128 stands for zero in the data rows.
Here is a table of points, one per row:
[127 164 126 142 136 178 116 129 102 145 211 127 115 147 138 107 104 116 135 147 143 114 136 137 117  83 119 136  91 113 126 162 112 118 164  56 145 128 134 171 125  87 127 118 151 103 116 113 106 126]
[122 114 147  69  70  78  86 138 136 142 101 225 164 108  75 101  82  81 104 142 161 117 170 122  65  65 140 104 158 140 117 126  76 142 117  77 114 165 151 183 111 126  90 120 105 176 138 184 147 124]
[150 137 116 167 132 147 111 146 105 165 122 149 112 185 123 154 121 146 138 124 184 107 142 181 105 148 114 138 166 120 141  79 169 126 171  76 105 139 125 113 154 120 114 120 120  86 125  70  90 122]
[ 92 159 133  99 150 145 131 150 127 154 105  40 121 194  22  73 127  95 131 157  59 165 109 122 139 153 212 102 162 111 128  83  72 134 148  89  97 135 143  83 127 139 102  59 174 101 159 142 163 134]
[138 111 134 156 116 110  99 133  98 146 178 130 120 162 178 105  81 174 119 130 129 178 182  98 110 162 136 100 122 128 166 170 144 104  66 132  72 109 157  83 100 103 104 135 131 137  87 123  93 163]
[ 82 118 110 126 166 127 155 143 124 119  74 160  92  56 154 182 111 102 117 131 153  76 141  99  77 140  99 150 137 128  80  97  86 152 147 230  99 146 153 112  86 132 120 133 136  81 140 118 107 165]
[184 146 137  50 129 131 134 123 156 129 161 116  80 121 126 181 131 117 175 135 181 110 103 138 194  73 150  95  97 136 160  76 168 116 160 137 145  86 182  94 139 116 167 162 143 136 106 168 176 127]
[ 84 115 155 117 187 148 135 125 157 109 116 178 124  84 159 151 203 130 166 116 102 131 138 126 126 178 105 134 131 156 138 125 162 124  79 137 118 100 126 126 103 136 178 110 101  98 155 125 154 156]
[ 63 133 155 133  91  87  59 162 116 132 184 150  92  76  92 128 162 148 141  84  99 145 214 133 142 112 109 138  61 153  84 159 122 138 108 101 188 120 118  89 150 163 143 123 144  88 138 218  89 101]
[153 127 142 104 116 128 132 151 116  82  92 116 129 176 124 134 167 165 127  90 144  93 130 142 130 127  79 165 138 140  77  98  84 105 185 137  79 124 116 135 117 132  71 151 138 208 160 161 139  91]
[132 151 119 140  67 123 115 114  91 104  64 143 169  67 102  86 147 104  77 112 151  93 173 126 149 169 124 126 133 136 119 136 129 116  98 138 159 164 139 186 121 142  87 157 137 143 120 162 168 132]
[177 121 106 139 153 110 103  93 135 120 147 106 114 136 107 131 185 109  71 129 157 137 208 107 151 136 160 133 108 115 157 157 130 104 170  88  85 113 111 113 154 104 112 104 165 107 132 145 168 118]
[128  95 106 106  78 129 121  62 172 108 132 155 125 173 104 182 195  54 142 107 104  83 109 114 106 119  90 134 109 140  99 136 111 132 116 177  98 153 144 144 118 134 128 133 118 131 115  58 134 135]
[ 94 127 136 154 131 179 140 142 148 158 192 203 131  68 163 106 159 116 145 129 110 130  19 112 102 136 169 147 132 108 121 178 151 125 120 185 161  95 130  97  80  91 135 163 134 121 128  75 141 160]
[ 70 153 101 124 173 153 184  64 119 162 166  99 134 170 143 112  90 141  61 113 117 132 190 128 108 154 127 143 150 131 117 178 206 101 164 171 153 133 115 181 106 132  67 110  85 136 154 158 140 143]
[132 199 116 102  83 125 103 144 106 155 173  79 121 144 151 127 212 142 119 123 130 115 160 150 161 122 120 163 119  98 166  80 136 147 138  97 136 104 100 108 158 140 168 173 129 160 132 203 104 109]
[ 51 131 134 131 137 135 165  84 199 147 132 126  99 123 109 110 168 101  71 155 140 139  65 121  69 176 147 106 106 131 175 151 177 133  85  77 103 146 108 141  93 135 167 112  96  69 140 155 130  22]
[133 181 157 129 164 161  93 166 150 111  63 166 165  55 190  70  97 151 240 139 118 168  49 145 136 108 143  60  96 181 153 162 103 120  77  88 169  90 177  48 131 111 131 176 133 116 125 100  90 109]
[ 66 180 128 134 215  97  91 198 255  48 138  69 110 131  35  69 171 134  10 122  87 149  47 158 151 213 201 180 159 121 119 134  82 141  91 127 100 135 109 122 135 153 140  81  82 143 110 133 189 126]
[176 148 168 105 178 161 171  47  84  83 207 150 121 117 146 124  92 157 166 128 130 115 120 122 111  88  87 125 104 103  98 145  82 136 143 112 160 140 123 109 146 118 190 104 118 108 136 119 135  75]
[118  60  89 134 105 119 153 118 106 124  65 167 120 175 151 166 201 177 147 156 140 149 163 122 121 181 178 158 163 109 121  77 136 172 135 221  44 163  40 181 128 141 129 106 115 158 116  92 142 107]
[124 115 152  15 119 141 121 199 100 112 153 149 127 171 207  79  91 177 119 169 104 179  43 114 119  95 101 136  91 127 109 207  95 193 128 164 114  92 167  79  82 112 114 143  92 102  98  97 125 124]
[153 147 103 156 114 182 120  49  94 144 169 110  96  85 150 200 114 122 152 142 143  54 151 166 169 100 103 124 118 119 150 111 152 148 136 197 112 127 129 113 147  94 165 137 196 136 109  47 130 188]
[125 123 106 169 136 137 135  64 126 159  56 165 137  74 108 182 123 152 164 114  90 180   0 142 126 163 125 129 121 126 145 138 160 139 117 150 162  87 183 220 108 106  71 132 122 105 107 111 137 158]
[113 126 118 101 104  87 112 156 108  98  50 190 144 197  56 106  97 108 140 100 183 180 171 126  57  12 114 143 124 158 135 141 131 143  13  86 166 143 101  88 102 123 125 136  81 140 159 129 135 115]
[129 114 114 105  90 141 111 117  74 150 137  72  94  68 105 163 150 153 171  89 180 129  95 152 164 101  85 109 119 145 171  91 131 150 162 145  96 111 152  88 138 105 186 145 147 175 112 155 134 108]
[140 117 120 125 127 149 163 153 133 149 108  22 105  90 170 136 180 153 155 146 108 104 121 111 231 172 107 143 105 133 166 121 130 128 133 183 148 120 179  93 158 182 132 149 157 147 113 139  96 161]
[185  96 145 215 131 161 176 155 117 159 151 149 122 176 162  96  94  93 148 130 103 105  87 131 100 108 105  86 202  93  86  69  98  67 170  87 147 140 139 133  84 133 175 128 120 122 135  70 173 144]
[115 118 159 139 126 138 124 158  82 169 151 124  92  80 165 119 130  73 136 119 133 101 114 159 116 131 169 126  98 128 123 167 122 100 215  74 156 152 131 114 104 106 180 137 173 101  76  99  91 140]
[ 93  97  74 166 103 136 124  57 171 139 123 113 149 166 113 102  80 171 105 118 113 128 122  76 116 139 122 139 131 143  82  26  98 141  76  86  30 123  80 207 140 114 120 106 104 134 123  59 162 125]
[243  76 132 224 104  95 152 153 167 123  96 127 126 122  58 115 145 116 139 162 130 185 216 111 143 124  97 113 122 126 130 128 108 178 143 121 103 144 127 184 162 163 118 107  81 152 110  99 104 136]
[139 193 141 108  54 142 111  75 121 155  59 164 136  73 146  74 126 130 152 128  83 157  73 138 109 171 154 112 135 151 136 183 133 151  97 136 168 132 125 158 128 133 163 125 110 114 158 117 143  97]
[219  80  92 137 103  92 137  95  99 154 103 159 132 172 117 229  98 101  60 156 173  58 255  98 149 196 132 214 106  99  91 105 175 130 125 155 110 161 100 199 152 146 147  87  95 151 117  71  71  83]
[ 65 114 105 132 130 118 151 179 131 139 108 112 102  47 164 180 160 137 162 123 112 137 121 137 150 111  69 117 122  73 181  79 143  92 109 170 200 145 122 166 109 100 128 147 114 121 109 116 165 157]
[151 139 136 142 137 143 130 123 123 141 118 162 155 198 173  83 111  68 151 115 151 193 123 145 142 110 150  95 146 172 121 124  55 120 172 114 210 103 123 146 132 141 194 111 138 158 166 164 141 150]
[171 119 122 227 197 122 105 118 123 168 163 107 136 147 155 103  82 182  91 139 116 120 124 112  84 148 172 126 156 128 145 154 114 112 120 160 118 127 108 110 150 133  90  93 164 156 167 165  88 141]
[ 68 130 133 135  83  74  89 153 226  88  71 136 204 235 141 118 116 111 122 146 155 193 198 136 108 146 128 149 139 118 106 193 128 128 119  29  69 137 122 126 100 140  46 118 117 125 172 140 148  95]
[101  99 159 150 183  70 121 189 135  26 233 109 135  53  63 177 101 132 189  93 106 102 168 122 154  91  50 157 161 124  93 162 203 124 109 189 137  82 140  59 162 149 162 186 154 116  98 156 131 127]
[159 102  90  96 137  83 137 114 176 101  81 151 125 188 118  80  63 153  90 100 153  92 228 111 140 122  88 114 170 110 191 125 167 114 184  70 196 119 118 102 158 145 115 121 149 134 133 143 130 134]
[124 118 126  81 157  97 145 165  66 152 116 103 177  74  65 148  57 131 115 119 128 150 137 157 120 129 120 125  95 152 124 176  95 131 131 189 222 151  82 124 150 163 143 128 151  73 180  83 145 137]
[115 151 110 169 111 148 148 134  35 125 129 112 108 177  93 144 168 150 106 120 136 113  79 127 112 108 136  94 139 139 140  89 160  98 164 206  87 126 122 106 128 140 131 164 150 165 119 186 144 149]
[ 98 124 157  94 111 101 113 159 127 117 121 139 111  92  63  92  87 155  89 122  90 139 144 146 140  47 166 102 138 134 132  59 115 134  66  45 128 138 118 138 114 158  91 152  76 133 116 172  98  93]
[174 155 159 139 160 140 134 131 153 132 173  62 162 125 127 141 133 115  93 174  98  93  57 111 189 170 133 105  76 117 151 128 131 125 119 131 102  83 132 138 139 154  87 154 167 123 103 126  99 117]
[125 156 139 141 174 136 157 130  90 143 159  71 182 141 166  98 118 141 162 145 118 103 121 117 152 115 191 110 112 143  85 174 155 121 181  72 149 139 112 155 189 138 137  67 130 159 109 120  94 120]
[116  74 154 120  96 152 159 113 100  98  81 111 142 134 219 209 104 123 153 125 129 115 121  99 138 134 110 165 165 120 148  75 134 129 141 142 113 169 120  72 153  62 116 148 154 133 146 132  86 201]
[174 135 130  41 122 128 118 117 187 105 156 117 129 136 191 117 154  85 119 127 114 134  88 139  88 104 152 116 155 114  87 153 116 108  79 135 114 149 156 149 119  95  84 121  91 110 121 169 115 141]
There is one direction along which these points spread out most. Take the direction at right angles to it along which they spread out most. Go by this last direction. How many in every 100 of the points above lie lower along it than each point below? Answers are rounded to whole numbers. More than half of the points above lie lower than the first one.
[113 126 118 101 104  87 112 156 108  98  50 190 144 197  56 106  97 108 140 100 183 180 171 126  57  12 114 143 124 158 135 141 131 143  13  86 166 143 101  88 102 123 125 136  81 140 159 129 135 115] 87
[150 137 116 167 132 147 111 146 105 165 122 149 112 185 123 154 121 146 138 124 184 107 142 181 105 148 114 138 166 120 141  79 169 126 171  76 105 139 125 113 154 120 114 120 120  86 125  70  90 122] 11
[151 139 136 142 137 143 130 123 123 141 118 162 155 198 173  83 111  68 151 115 151 193 123 145 142 110 150  95 146 172 121 124  55 120 172 114 210 103 123 146 132 141 194 111 138 158 166 164 141 150] 70
[139 193 141 108  54 142 111  75 121 155  59 164 136  73 146  74 126 130 152 128  83 157  73 138 109 171 154 112 135 151 136 183 133 151  97 136 168 132 125 158 128 133 163 125 110 114 158 117 143  97] 89
[159 102  90  96 137  83 137 114 176 101  81 151 125 188 118  80  63 153  90 100 153  92 228 111 140 122  88 114 170 110 191 125 167 114 184  70 196 119 118 102 158 145 115 121 149 134 133 143 130 134] 33
[243  76 132 224 104  95 152 153 167 123  96 127 126 122  58 115 145 116 139 162 130 185 216 111 143 124  97 113 122 126 130 128 108 178 143 121 103 144 127 184 162 163 118 107  81 152 110  99 104 136] 9
[171 119 122 227 197 122 105 118 123 168 163 107 136 147 155 103  82 182  91 139 116 120 124 112  84 148 172 126 156 128 145 154 114 112 120 160 118 127 108 110 150 133  90  93 164 156 167 165  88 141] 43
[132 199 116 102  83 125 103 144 106 155 173  79 121 144 151 127 212 142 119 123 130 115 160 150 161 122 120 163 119  98 166  80 136 147 138  97 136 104 100 108 158 140 168 173 129 160 132 203 104 109] 37
[185  96 145 215 131 161 176 155 117 159 151 149 122 176 162  96  94  93 148 130 103 105  87 131 100 108 105  86 202  93  86  69  98  67 170  87 147 140 139 133  84 133 175 128 120 122 135  70 173 144] 39
[174 155 159 139 160 140 134 131 153 132 173  62 162 125 127 141 133 115  93 174  98  93  57 111 189 170 133 105  76 117 151 128 131 125 119 131 102  83 132 138 139 154  87 154 167 123 103 126  99 117] 50
[ 98 124 157  94 111 101 113 159 127 117 121 139 111  92  63  92  87 155  89 122  90 139 144 146 140  47 166 102 138 134 132  59 115 134  66  45 128 138 118 138 114 158  91 152  76 133 116 172  98  93] 91
[ 84 115 155 117 187 148 135 125 157 109 116 178 124  84 159 151 203 130 166 116 102 131 138 126 126 178 105 134 131 156 138 125 162 124  79 137 118 100 126 126 103 136 178 110 101  98 155 125 154 156] 63
